Here are some numbered points:
  -1.4  -0.6   0.2   0.3   0.2   0.8   1.3   0.7   0.0 0
  -0.4   0.7   0.4   0.2   1.6  -0.2  -0.8  -0.2   0.6 1
   0.3   0.2   0.1  -1.0   0.8   0.3   0.1  -1.1  -0.2 2
   0.3   0.2   1.4   2.5   1.5   2.1   0.8   0.6  -0.8 3
  -0.6   2.2  -0.1  -0.4   1.4   0.1   0.1  -1.0   0.3 4
  -1.6   0.7   0.5   0.7   1.6   1.2  -0.4  -0.1   0.2 5
  -1.1   0.2  -0.8   1.8   0.0   1.3  -0.3   1.0  -0.2 6
  -0.1   0.3  -0.4   0.5  -0.4  -1.1   0.1   0.7   0.0 7
   0.6   0.7   0.1   0.2   1.7  -0.2  -0.9  -0.8  -0.2 8
   0.7  -1.6  -0.9   1.1  -0.7  -0.1   1.3   1.2  -0.2 9
   1.3   0.6  -0.8  -0.7   0.1  -2.0  -0.3  -1.4  -0.4 10
   1.8  -1.8  -1.1  -0.5  -1.6   0.1   0.2  -0.6  -0.3 11
  -0.3  -0.1  -0.6   1.4  -1.2   1.5   0.2   0.6  -0.8 12
   1.6  -0.1   0.3   2.8  -0.4   0.9   2.4   1.2  -0.5 13
   1.7  -0.3   0.4  -0.5  -0.1  -1.5   0.9  -0.4   0.8 14
  -0.1   0.5  -0.6   0.3  -1.1  -0.1  -0.3   0.0  -0.3 15
  -0.3   0.9  -0.3  -0.6   0.4   0.2   0.8  -0.2  -0.3 16
  -0.1   1.2  -0.4   0.8  -0.5   0.8   0.6   0.1  -0.5 17
   1.5   0.1   0.0  -1.4   0.8  -1.1  -2.6  -1.2  -0.7 18
  -0.9   1.9   0.8  -1.3   1.9   0.5  -1.5  -0.7   0.7 19
  -1.0   0.5  -1.1   1.2  -1.3   0.8   0.3   0.7  -0.7 20
  -1.0  -0.6   0.5  -1.1   0.4   0.7   1.5  -0.7   0.3 21
   0.7   0.0  -0.2  -0.8  -1.5  -0.2   1.4  -0.1   0.4 22
  -0.9   0.7   1.0  -0.9   1.5   0.7  -0.7  -0.1   0.3 23
   1.1   0.3   0.1  -1.5   1.2  -1.3  -2.4  -1.4  -0.4 24
  -2.6   2.0   0.1  -1.2   0.9   1.3   1.1  -0.8   0.3 25
  -0.5  -0.6   0.2  -0.1  -1.2  -1.2  -0.5   0.5   0.2 26
   0.4  -0.2   1.4   1.1   0.9   1.2  -0.9  -0.1  -0.7 27
   0.7   0.7   1.7  -0.4   1.2   0.8  -0.2  -0.3   1.1 28
  -0.1   0.4  -0.7  -0.2   0.0   0.2  -0.4  -0.5  -0.5 29
  -1.2  -0.1   0.5   0.1   1.4   2.4  -0.2   0.1  -0.2 30
  -0.7   0.3  -0.3   1.2  -0.4   1.3  -0.9   0.7  -0.5 31
   0.3  -0.5   0.2   0.7  -0.2   1.5   1.0   0.8  -0.6 32
  -0.8   0.3  -0.2  -0.1  -0.3   0.3   0.3   0.0   0.3 33
  -0.6  -0.7  -0.6   1.2  -1.6  -0.1   2.3   0.9  -0.6 34
  -0.8  -1.6   0.3   0.2  -1.6  -1.8   4.2   0.1   0.6 35
  -0.8   0.8  -1.6   1.9  -1.7   1.2   0.1   1.1  -1.0 36
  -1.1  -0.9  -0.3  -0.7  -0.1  -0.2   1.1  -0.3   0.4 37
  -0.7   0.3  -0.1  -0.9   1.0   0.4  -2.2  -0.4   0.5 38
   1.0  -1.8  -0.6   1.6  -0.8  -0.2   1.1   1.3  -0.8 39
   0.7   2.2   1.0   0.9   0.5   0.8  -0.8   0.3  -0.6 40
   0.6   1.8   0.4  -0.9   1.7   1.1   0.9  -0.3   0.2 41
   0.7   0.5  -0.1  -1.1   0.3  -0.5  -0.7  -1.2  -0.1 42
   2.0  -1.0  -0.1  -0.9  -0.8  -0.1  -0.6   0.0  -0.5 43
  -0.6   1.1   1.3  -1.8   1.0   1.2  -0.8  -0.7   0.1 44
  -0.4  -1.9   0.2   0.1  -1.3  -0.5   0.7   1.4  -0.6 45
   1.7  -0.4  -1.0  -1.4  -2.0  -1.2  -0.7  -0.9  -0.1 46
  -0.9   0.1  -1.0   2.6  -0.6   0.4  -0.2   1.1  -0.8 47
   0.2   1.1   0.9  -0.2   0.2   0.1  -1.2  -0.2   0.7 48
   0.0  -0.1  -0.4  -0.2  -0.4  -0.6  -0.7  -0.4  -0.1 49
   1.0   0.6   0.2  -1.8  -0.4  -1.6  -0.2  -1.5  -0.5 50
  -1.3  -1.4   0.7  -0.7   0.0   0.7   2.1  -0.5   0.3 51
  -0.7   0.6  -1.3   1.7  -0.9   0.1  -0.4   0.4  -0.8 52
  -1.3   1.2   0.0  -2.2   0.3  -1.1  -1.5   0.0   0.3 53
   2.0   0.4   0.4  -0.5   0.2  -0.9  -1.4  -0.5   0.0 54
   0.6   0.9   0.0  -0.2   1.1   0.5  -0.9  -0.5  -0.1 55
  -1.8   0.8   0.3  -0.6   1.1   1.3  -0.5  -0.5   0.0 56
   0.4  -2.2  -0.8  -0.1  -1.1  -1.7   1.5   1.2   0.7 57
   1.2  -0.1  -0.2   1.4  -2.6  -0.4   1.0   0.6  -1.2 58
  -0.2  -1.3  -1.7  -0.4  -0.8  -1.2   0.9  -0.1   0.0 59
  -0.3   0.0  -0.8   0.8  -1.8  -0.1  -0.4   0.4   0.0 60
   0.7   2.1  -0.1  -1.8   1.7  -1.1  -3.3  -1.7  -0.1 61
   0.2   1.6   0.1  -1.6   1.2  -0.3  -1.0  -0.9  -0.2 62
   0.5  -1.2   0.8   1.4   0.7  -0.6   0.9   1.0   0.6 63
   0.1  -0.5   0.3   1.0  -0.5   1.4  -0.2   0.2   0.2 64
   0.1  -1.4   0.6   2.1   0.0   0.5   1.1   1.1   0.1 65
   0.8  -2.5  -0.9   1.0  -1.8  -3.1   2.4   2.1   0.9 66
   2.0   0.3   0.4  -1.7   1.2  -1.2  -1.5  -0.9  -0.4 67
   0.4   1.0   0.7  -0.6   1.6  -0.8   0.0  -0.6   0.5 68
  -0.4   0.3  -0.2   1.4  -0.4   1.5  -1.3   0.9  -0.6 69
  -0.6   0.3   0.9   0.4   0.4   0.8  -0.8  -0.3   0.0 70
  -0.8  -1.8   0.6  -0.3  -1.2  -0.1   0.6   1.4  -0.6 71
  -0.8   0.7  -0.8   0.2  -0.8   1.0  -0.3   0.7  -0.3 72
   1.2  -0.3  -0.5   0.0  -0.6   0.0   0.2  -0.8  -0.4 73
  -0.2   0.6   0.3   0.8   0.3   0.4   0.1  -0.1   0.4 74
  -0.4   0.9   0.2  -1.4   0.6  -0.4  -1.6  -1.2   0.1 75
   0.9  -0.8  -1.6   0.3  -2.3  -0.6   1.6   0.1  -0.1 76
   0.5  -0.7  -0.7  -0.7  -2.0  -1.8  -1.7   0.5   0.3 77
   1.1   0.5  -0.6   0.1  -1.5  -0.7  -0.2   0.2  -0.6 78
   0.5   0.1  -0.1  -0.9   0.1   0.3   0.3  -0.4   0.5 79
   2.5  -1.5   1.2   2.1   0.0   0.0   1.0   1.8  -0.2 80
  -0.1  -1.4   0.4  -0.1  -1.0  -0.2   0.7   1.0  -0.5 81
  -1.0  -1.0   1.2   0.8  -0.4   0.5  -0.3   0.9  -0.5 82
  -1.0   0.1   0.2   1.2   0.1   1.1  -0.1   0.7  -0.4 83
  -1.0   0.5  -0.1  -0.7  -0.4   0.8  -0.7  -0.2   0.4 84
  -1.4  -0.8   0.2   0.3   0.5   1.3   1.6   0.8   0.2 85
  -0.1  -0.3   0.1  -1.3   1.3   0.2  -3.7  -1.7  -0.7 86
   0.2   0.1  -0.1  -0.2  -1.0   1.1   0.1   0.1  -0.9 87
  -2.6   1.6  -0.2  -2.5   0.8   1.0  -0.5  -0.6   1.1 88
   1.3   0.3   0.7   0.1   1.3   0.7   0.8  -0.5   0.5 89
   0.0   0.7  -0.6  -0.4  -1.7  -2.3  -0.4  -0.1   0.3 90
  -0.9   0.7   0.4  -0.4  -1.0  -0.8  -0.7  -0.4   0.0 91
  -0.3  -0.5   0.9   1.7   0.3   1.4   2.0   0.2   0.7 92
   0.2   1.3   0.1  -0.8   0.7  -1.1  -0.3  -0.2  -0.2 93
   0.1   0.7   0.6  -0.3   1.4   0.7   0.0  -0.3   0.3 94
  -0.4   1.5   0.9  -1.9   1.1   0.8   1.0  -0.6   0.0 95
  -0.3   0.8   0.4   0.0   1.7   0.5  -1.1  -0.9   0.5 96
   1.0   0.0  -0.7   0.0   0.4  -0.4  -0.5  -0.3  -0.4 97
   0.5   0.9   0.3   0.1   1.2   0.4  -0.2  -0.1  -0.6 98
   0.7  -0.3  -0.4   0.8   0.1   0.0  -1.1   0.6  -1.1 99
   0.1   0.7   0.2  -1.1   0.5  -1.0  -1.2  -0.3   0.3 100
  -1.2   0.1  -0.3  -0.3  -0.1   1.2  -1.3   0.8  -0.7 101
  -0.7   0.7  -0.6  -1.2   0.0   1.3  -2.2  -0.1  -0.2 102
  1.3  0.3  0.4  1.9  0.6  1.6  0.4  0.8  0.6 103
   1.7   2.2  -1.0  -0.4   0.2   0.1  -1.4  -0.1  -0.4 104
  -1.2  -0.2  -0.8  -0.2  -0.1   0.9  -1.4  -0.3  -0.5 105
  -0.1  -1.0   0.2   2.5  -1.1   0.2   0.9   1.4  -1.1 106
   1.6   0.0   0.0  -1.2   0.4  -0.9  -2.0  -1.3  -0.7 107
   1.1   1.2   0.3  -0.4   0.3   0.8  -1.5   0.0  -0.5 108
  -0.8  -0.9   0.8  -0.9   0.9  -0.9   0.7   0.1   1.8 109
  -0.9  -1.7  -0.3   0.6  -0.8   0.4   3.9  -0.2   0.6 110
   1.2   1.4  -0.3  -1.7   0.0  -0.5  -1.4  -1.0  -0.4 111
  -1.0  -1.0   0.0  -0.9  -0.4   0.0   2.0   0.2   0.2 112
Which point above is nearest to each new point by angle? Its number follows each.
  -2.5   1.4   0.5  -1.1   1.5   1.9  -0.7  -1.1  -0.1 : 56
  -1.2   0.5   1.1  -1.2   0.1  -1.1  -1.1   0.0   0.9 : 53
   0.5   0.7  -1.6  -1.1  -1.2   0.0  -0.4  -0.1   0.0 : 46
  -1.2  -1.8   0.5   1.7   0.7   0.2   0.6   1.0   0.3 : 65
  -0.5   0.7   0.3  -0.1   1.4   0.8  -1.3  -1.1   0.0 : 96
  -1.6   0.9   0.7  -0.8   0.8   1.1   0.0  -0.7   0.0 : 56
  -0.9   0.2   0.9  -1.0   1.3   0.8  -1.5   0.1  -0.3 : 23
  -1.1   0.8   0.5   0.6   1.6   0.8  -0.4  -0.3   0.2 : 5
  -2.2  -1.3   1.0   0.8  -0.2   0.2  -0.1   1.1  -1.0 : 82
  -1.1   0.6   0.5  -1.6   1.6   1.0  -0.4   0.1   0.2 : 23
   0.0   0.0  -0.8   0.9  -2.1  -0.3   0.2   0.3   0.2 : 60
   1.2   0.3   1.1  -1.3   0.4   1.3  -1.8  -0.8  -0.1 : 108
   1.0   1.0   0.5   1.9   0.5  -0.2  -1.5  -0.6  -0.6 : 40
   1.3   0.0  -0.6   0.7   0.0  -1.1   0.7   0.0   0.3 : 14
   0.6   1.1  -0.7  -1.5   0.0   0.0  -0.3  -0.4  -0.1 : 111
   0.6   0.1  -0.5   0.7  -1.4   0.3   0.3   0.1  -0.7 : 58
   0.0  -1.4  -0.1  -0.9  -0.1   0.0   0.3  -0.3   0.5 : 37
  -0.9   0.0  -0.2   0.6   0.1  -0.1  -0.7  -0.1  -0.3 : 105
   1.6  -0.5  -1.3  -0.7  -0.3  -0.9   0.6  -1.0  -0.4 : 73
  -0.3   0.2  -0.7  -2.0  -0.6  -1.1  -0.9  -0.4   0.2 : 53
   0.6   1.2   0.1   0.2  -0.2   0.5  -1.2   0.1  -0.4 : 108
   0.1   0.0  -0.4   1.2  -0.4   1.3   0.6   0.3  -0.5 : 12
  -1.0   0.8   0.4  -2.0   0.9  -0.5  -1.4  -0.1  -0.1 : 53
  -1.4   0.5  -0.1   0.5  -0.5   0.9   0.6   0.4   0.3 : 33
  -0.2  -0.5   0.3  -0.5   0.0  -0.3  -1.0   0.0  -0.8 : 86
   1.1  -1.0   0.7   0.7  -1.5  -1.7   0.9   0.8   0.0 : 66
   0.5   1.4  -0.3  -1.4   1.2   0.0  -2.3  -1.0  -0.4 : 61
   2.0   0.2   0.4   0.8  -0.1  -1.2   1.1  -0.1   0.5 : 14
   0.0  -0.1  -0.4   0.4  -0.6  -0.5   0.0   0.0   0.1 : 60
  -0.8   0.6  -0.6   0.6  -1.3   1.2  -0.4   0.9  -0.4 : 72
  -1.2  -1.0   0.6  -0.5   0.7  -0.8   0.7   0.5   1.6 : 109
   0.5  -0.5  -0.2   0.2   0.2  -0.3  -0.3   0.4  -0.2 : 99
   0.1  -0.1  -1.5   1.7  -2.4   0.3  -1.4   0.6  -0.9 : 60
   0.3  -0.2   0.5   0.4   0.1   0.7   0.7   0.1   0.9 : 92
  -1.3   0.1   0.9  -1.8  -0.1   0.8  -0.8  -0.4  -0.4 : 44
  -1.4  -1.4   1.3   1.3   0.1   0.8   0.3   1.2   0.2 : 82
   0.1  -0.2  -0.7  -1.3  -0.3  -1.1  -1.0  -0.7  -0.2 : 49
   0.8   0.8  -0.3  -0.1   0.4   0.0  -0.8  -0.5  -0.7 : 104
   0.3  -0.9   0.0   2.1  -0.6   0.0  -0.2   1.4  -0.4 : 106
  -2.4   0.6   1.8  -1.2   2.3   0.7  -1.1  -1.1   0.4 : 23
  -2.2  -1.1   0.1  -0.4  -0.7  -1.0   1.3   0.0   1.1 : 37
   0.7   1.2   0.1  -1.0   0.9  -0.4  -0.7  -0.8  -0.1 : 62
   0.5   0.1  -0.8  -0.5  -0.5  -1.2  -1.4  -0.7   0.0 : 49
   1.1  -0.4  -0.9  -1.2  -1.4  -1.1  -0.9  -0.7   0.0 : 46
   2.1   1.4  -1.2   1.8  -0.9  -1.2   0.7  -0.5  -0.6 : 78
   1.0   0.3  -0.5  -0.1  -1.7  -1.0  -0.4   0.3  -0.6 : 78
   0.9   1.9   0.5   1.4  -0.3   1.4  -0.5   0.2  -0.7 : 40
   0.6   0.1   0.0  -1.6   1.0   0.5   0.0  -1.3  -0.2 : 2
   0.1  -1.5   0.1   0.4   1.0   2.3   0.9   0.7  -0.8 : 32
  -1.5  -0.5  -0.2  -0.1  -0.4  -0.9   0.8  -0.6  -0.2 : 37
  -0.1  -1.0   0.7  -0.3   1.0  -1.3   0.9   0.1   1.1 : 109
   0.0  -1.1   0.9   0.6   0.0  -0.5   1.6   0.9   0.7 : 63
   1.1   0.2  -1.1   0.0  -0.8  -0.8   1.1   0.6  -0.1 : 76
  -0.2   1.1  -0.2   0.1   0.0   0.6   0.2  -0.2  -0.3 : 17
  -0.6  -0.8   0.4   1.5  -0.1   0.6   1.5   1.1   0.0 : 65
  -1.0   0.6   0.6  -0.1  -0.1  -0.6   0.0  -0.6  -0.4 : 91
  -1.1   0.9   0.3  -0.3  -1.3  -1.0  -0.3  -0.5   0.3 : 91
  -0.4   0.1   0.6   0.6   0.4   0.5   0.9   0.0   0.8 : 92
   0.4   0.2   0.5  -1.2   0.8   0.7  -1.6  -0.9  -0.3 : 86
  -0.4   1.7   0.9  -1.9   1.8  -0.3   1.2  -1.4   0.6 : 95
   0.3   0.3  -0.5   1.6  -0.2   0.6   0.8   0.0  -0.1 : 13
  -0.9  -1.5   1.2  -0.7  -0.1  -0.4   0.6   0.3   1.2 : 109
   1.6   0.1  -0.7  -0.2   0.2  -0.9  -0.5  -0.7  -0.4 : 97
  -1.3   0.4   0.1  -0.9   0.8  -1.0  -1.9   0.1  -0.1 : 53
  -2.4  -2.0   0.2  -1.5  -0.3  -0.1   0.7  -1.5   0.9 : 37
  -0.2   0.0  -0.2  -0.3  -1.5   0.7   0.0  -0.1  -0.8 : 87
   1.4   0.6   0.2  -0.8   0.7  -0.3   0.0  -0.5   0.2 : 67
   1.1  -0.1  -0.4   2.2   1.2   0.3  -1.2   0.1  -0.6 : 99
  -0.4   1.5   0.7  -1.6   1.7  -0.1   0.7  -1.3   0.5 : 95
   0.7   0.8  -0.8  -0.6   0.5  -1.2  -0.8  -0.9  -0.2 : 10
   0.4   0.0  -0.5   1.3  -0.8   0.7   0.2   0.4  -0.7 : 12
   0.7  -0.2  -0.3  -0.6  -1.1  -0.4   1.0   0.1   0.3 : 22
   1.1  -0.8  -0.3  -1.3  -0.5  -0.2  -0.8  -0.6  -0.7 : 43
  -0.3   0.2   0.0   0.0   0.4   1.2   0.9   0.2   0.2 : 85
  -0.8   0.8  -1.0  -0.1  -0.5   0.9   0.1   0.3  -0.2 : 72
  -0.2  -0.6   0.2  -1.3   0.4   0.3  -0.9  -0.3   0.6 : 38
   0.0   0.5  -0.7   0.2  -1.1  -0.2  -0.4  -0.1  -0.6 : 15
   0.0   0.5   1.3   0.2   0.6   0.9  -0.1  -0.3   0.8 : 28
   0.9  -1.1  -2.5   0.8  -5.4  -1.0  -0.7   0.9  -0.8 : 60
   0.1   0.4   0.2  -1.2  -0.1  -1.1  -1.3  -0.3   0.1 : 100
  -2.0  -2.1   0.4  -0.6  -1.8  -1.1   1.3  -0.6   1.1 : 37
  -0.5   0.6   0.4   0.4   0.5   0.6   0.6  -0.3   0.5 : 74
   0.8   0.6  -0.8  -0.2   0.7  -1.3   0.5  -0.6   0.5 : 10
  -0.7  -2.6   0.8   2.2   0.1  -0.1   1.2   2.0   0.0 : 65
   0.9   0.7  -0.6  -0.9   0.7   0.0   2.1  -0.8   0.9 : 79
   0.8   0.7  -0.5  -1.3   0.4  -0.7  -0.9  -1.4  -0.3 : 42
   0.7  -0.5   1.0   1.3   1.1  -0.9   1.2   0.6   0.1 : 63
  -0.5   0.1  -0.8  -2.4  -0.4  -0.7  -0.2  -0.4   0.2 : 53
   1.7  -0.4   0.2  -0.4  -0.1   0.0   0.4   0.0  -0.3 : 43
   2.1  -0.4   0.2   2.4  -0.3   1.3   0.7   0.4  -0.8 : 13
  -1.3   0.6  -0.1   0.5  -0.8   1.1  -0.2   0.6  -0.2 : 72
  -0.7   0.4  -1.7  -0.4  -1.9  -0.5   0.2  -0.4  -0.5 : 15
   1.0  -2.3  -0.1   2.2   0.4   1.4   1.7   1.6  -0.1 : 65
  -0.2  -1.1   0.7   0.0  -2.0  -3.0   0.4   0.7   0.5 : 26
  -0.3   2.0   0.0   1.1   1.0   0.4  -0.8   0.2  -0.1 : 40
   2.1   0.2  -0.8   0.6   0.3   0.4   1.1  -0.4  -0.5 : 73
   0.4   0.0   0.2  -1.4   0.0   0.3   0.5  -1.0   0.9 : 79
   1.8  -0.4   0.2   0.8   0.5  -0.2   0.1  -0.3  -0.1 : 80
  -0.4   0.2  -0.5  -0.1   2.0   0.0  -0.7   0.2  -0.1 : 1
  -0.2   0.5  -0.9   0.1   1.0  -0.1  -1.8   0.7  -0.9 : 99
  -0.1   0.5  -1.1  -0.8   0.0   0.2  -0.5  -0.3   0.1 : 29
   0.6  -0.9   0.4   0.5   0.3   2.6   1.0   0.4   0.0 : 32
  -0.2  -1.3   0.8   2.0   0.3   0.7   0.5   1.1  -0.1 : 65
   1.2   0.6  -1.0  -1.3   0.1  -2.2  -0.8  -1.6  -0.1 : 10
  -0.7  -1.5  -0.3  -0.9  -1.1  -0.1   2.7   0.6   0.3 : 112
   1.7   0.0  -0.3  -0.6   0.1  -0.7   0.6  -0.5  -0.2 : 14
  -0.8   1.9   0.9  -1.6   2.3  -0.1  -1.3  -1.4   0.3 : 19
   1.3   0.8  -0.1   0.7   1.6   0.0  -1.1  -0.6  -0.6 : 8
  -0.2  -0.2   0.3   0.1   0.6   0.5   0.8   0.5   0.4 : 85
   1.0   0.1   0.0  -1.5   0.3  -0.3   0.7  -0.1   0.7 : 79
   1.6   1.5  -0.9  -0.1   0.5  -0.4  -0.7  -0.5  -0.7 : 104
  -1.0   0.4   0.0   0.1  -0.1  -0.2   0.7   0.2   0.3 : 33
  -0.6  -0.8  -1.5   0.1  -2.0  -0.1  -0.2   0.4  -0.9 : 60
   1.5   1.1  -0.7   0.1   1.0  -0.3  -1.5  -0.1  -0.1 : 104
   1.5  -1.4  -1.1   1.5  -2.9  -3.4   0.3   2.2   0.2 : 66
   0.5   0.2   1.7   1.0   1.3   2.0  -1.1  -0.4  -0.8 : 27
  -1.5   1.2   0.4  -1.0   0.6   0.6   0.7  -0.1   0.6 : 25
  -1.3  -0.1   1.2  -2.4   0.7   1.0  -1.0  -0.5  -0.4 : 44
  -0.6  -1.0   0.2  -0.4  -0.8   0.9  -0.4  -0.9  -0.1 : 105
   0.6  -1.3   0.5   1.5   0.6  -0.4   1.3   1.0   0.6 : 63
   0.3  -0.1   0.3   0.4  -0.2   0.1  -1.3   0.2  -0.6 : 99
   0.7   0.1   0.1   0.1   0.3  -0.6   0.9   0.0   0.4 : 14
   0.9   0.7   0.5   0.2   0.4   1.4   0.6  -0.3   0.5 : 89
   0.5  -0.2  -1.0   0.0  -1.4   0.3   0.7   0.8  -0.3 : 76
   0.0   0.1   0.0   0.6  -1.5   0.5  -0.3   0.1  -0.1 : 60
   1.7  -1.5   0.7   2.1   0.1   1.3  -0.5   0.8  -0.8 : 80
   1.0   0.9  -0.4  -1.1  -0.3  -0.2  -0.1  -0.6  -0.4 : 111
  -0.4   0.4   0.3  -2.2   0.8  -0.7  -1.8  -1.3   0.5 : 75
  -1.0   0.1  -0.3   0.4  -0.6   0.0  -1.2  -0.4   0.1 : 105
  -1.3   1.9   1.1  -1.8   2.3   0.7  -1.9  -0.9   0.9 : 19
   0.0  -0.3   0.3   0.2   0.0   1.3  -1.0   0.1   0.4 : 64
   0.2   0.3   1.0   0.1  -0.2  -0.6  -0.3   0.1   1.1 : 48
  -0.3   0.5  -0.2   0.3  -0.5  -1.5   0.5   0.7   0.4 : 7
   1.1   0.3  -0.7  -0.5   0.1  -0.6   0.4  -0.9  -0.2 : 10
   0.2   0.5   1.5   2.6   1.6   2.9   0.5   0.4  -1.1 : 3
  -1.1   0.4  -0.3   1.3  -0.6  -0.8   1.2   0.0  -0.1 : 34
  -0.1   1.3   0.1   0.4  -0.3   0.2   0.4   0.0   0.0 : 17
  -0.1  -0.1  -0.6   1.0  -0.8   0.9   0.4   0.4  -0.6 : 12
  -0.1  -0.1  -0.2  -0.1  -0.5  -0.7   2.6   0.1   0.8 : 35
   0.7  -0.9  -1.2  -0.1  -0.3  -1.0   0.0  -0.3  -0.4 : 59
   0.5   0.2  -0.1   0.5   0.2  -0.6  -0.8   0.5  -0.7 : 99
  -0.4   0.4   0.4  -1.8   1.3   1.3  -0.7  -0.3  -0.4 : 44
   2.6  -0.3  -0.6   2.5  -0.7  -0.1   1.8   0.6  -0.7 : 13
   0.2   1.0   0.7  -0.6   0.3  -0.3  -0.8  -0.6   0.9 : 48
  -0.1  -0.3  -0.1   0.9  -2.4   0.7  -0.5   0.3  -0.1 : 60
  -1.6   1.2   0.6  -1.0  -0.2   0.7   0.6  -1.3   0.6 : 25
  -0.3  -0.8  -1.4  -1.4  -2.6  -1.2  -2.2   0.7  -0.5 : 77
   0.2  -1.7  -0.7   0.9  -1.9  -2.7   2.0   1.4   0.6 : 66
   0.3   0.9  -0.3  -1.4   0.5   0.1   1.5  -0.8   1.1 : 79
   0.6   0.0  -1.3  -2.2  -0.7  -2.3  -2.9  -0.2  -0.6 : 49
  -1.2   0.7   1.2  -1.0   1.6   0.5   0.2  -0.8   1.2 : 23
  -0.8   1.0   0.6  -1.1  -0.3  -0.5  -1.0  -0.2   0.1 : 53
   1.0   0.3  -0.9   0.0   1.2   0.1   0.2  -0.8  -0.5 : 97
   0.6   0.0  -0.6   1.6  -1.0   1.4   0.3   0.4  -1.0 : 12
  -0.4   0.4   0.2   0.4  -0.4   0.9  -1.2  -0.5   0.0 : 70
  -1.1   0.3   1.0   0.1   1.1   1.8  -0.3  -0.2   0.1 : 30
  -0.5  -1.8   0.7   2.3   0.5   0.5   0.0   1.4  -0.3 : 65
  -0.6  -0.7  -0.2   1.0  -1.2  -0.2   1.9   0.7  -0.6 : 34
   0.0   0.7  -0.5   0.8   0.2   0.4   0.6  -0.3   0.0 : 17
  -0.1  -1.0   1.0  -1.4   1.4  -1.3   0.2   0.1   1.8 : 109
   0.6   0.5  -0.9  -0.9   0.4  -1.5  -0.6  -1.2  -0.2 : 10
   0.5  -0.2   0.1  -0.9   0.6   0.6  -0.1  -0.9  -0.2 : 2
  -1.5   1.1   0.0  -1.0   0.0   0.5  -0.3  -0.8   0.6 : 88
  -0.5   0.4   0.1  -1.0  -0.2  -0.6  -0.8  -0.2  -0.5 : 53
   0.9  -0.3   0.0   1.3  -2.0   0.0   0.5   0.5  -0.9 : 58
   1.0   0.0   0.3   0.5  -0.2  -0.7   0.2   0.3  -0.4 : 80
   0.0  -0.1  -1.3   1.4  -2.8  -0.5   0.0   0.5   0.1 : 60
  -0.9   1.2  -0.6   0.0  -0.6   0.8  -0.2  -0.1  -0.4 : 72
   0.0   0.1  -0.3   0.0  -0.1  -0.7  -0.9  -0.2  -0.1 : 49
  -1.0   0.0   0.9  -0.8   0.1  -0.8  -0.9   0.2   0.7 : 53
   0.1  -0.3   0.2  -0.6   0.6   0.7   0.0  -0.3   0.0 : 2
  -1.1  -1.3   0.8  -0.5   0.3   0.0   0.9  -0.2   0.3 : 51
   0.6   0.8   1.4  -0.5   1.1   0.5  -0.2  -0.4   1.1 : 28
  -0.1   1.0   0.5   0.1   0.8   0.5   0.8   0.8   0.1 : 41
   1.9   0.9   0.0   0.5   1.5   0.5  -0.3  -0.1  -0.6 : 98
   1.1   0.3  -0.4   0.5   0.3  -0.3  -0.4   0.0  -0.6 : 97
   0.8  -0.3  -1.3   2.1  -2.5  -0.3   0.6   0.7  -0.7 : 58
   0.3   1.8  -0.1   1.1   0.9   0.0  -1.7   0.1  -0.7 : 40
  -0.4  -0.5  -1.8   1.0  -3.6  -0.8  -0.4   0.4  -1.0 : 60
   0.8   0.5  -0.5   0.4  -0.5  -0.3  -0.6   0.2  -0.8 : 78
   0.5   0.5  -0.3   1.6  -1.6   0.4   0.5   0.6  -0.5 : 58
   1.7  -2.0   0.5   1.9   0.4  -0.6   0.3   1.3  -0.2 : 80
   1.0  -0.3   0.4   2.2  -0.5   0.4   2.1   1.1  -0.1 : 13
  -1.2  -1.3  -0.4  -0.8  -0.1  -0.4   1.6  -0.5   0.4 : 37
   0.9   0.2  -0.4  -2.4   0.2  -1.7   0.1  -1.7  -0.2 : 50
  -1.2   0.9   0.1  -0.7  -0.6  -0.7  -1.1  -0.2   0.1 : 91
  -0.3  -1.2   0.5   1.8   0.4   0.3   0.0   1.1  -0.1 : 65
   0.2   0.6  -0.2  -0.8  -0.8   0.0   1.6  -0.9   0.2 : 22
   0.7   0.1  -1.2  -1.4  -0.3  -2.2  -0.8  -1.3   0.4 : 10
  1.3  0.4  0.0  1.3  0.3  1.0  0.0  0.5  0.3 : 103
   1.4   0.1  -0.6   0.0   0.3  -0.8  -0.6  -0.4  -0.5 : 97
   0.6  -1.2   0.5   1.3   0.2   1.1   0.6   0.4   0.1 : 65
  -0.1   0.0  -0.6  -0.9  -0.5  -1.3  -1.1  -0.8   0.3 : 49
   1.8  -0.8   0.2   0.7  -0.2   0.3   0.6   0.5  -0.6 : 80
  -0.1   1.2   0.4  -1.0   1.1   0.1  -1.2  -0.9   1.0 : 19
  -0.3   1.1   0.5  -0.1   2.1   0.8  -1.1  -1.0   0.7 : 96
  -0.6  -0.6   0.0  -0.9  -0.6   0.4   2.8   0.1   0.2 : 112
  -0.4   0.0   0.0   0.4   0.0  -1.1   0.2   0.5   0.3 : 7
   0.8   0.5  -0.3   0.7   1.4  -1.0  -0.4  -0.2   0.0 : 8
   0.6  -1.6   1.0   2.2   0.9  -0.3   1.6   1.4   0.8 : 63
   0.2   0.8   0.8  -0.5   1.7   0.6  -0.4  -0.5   0.4 : 94
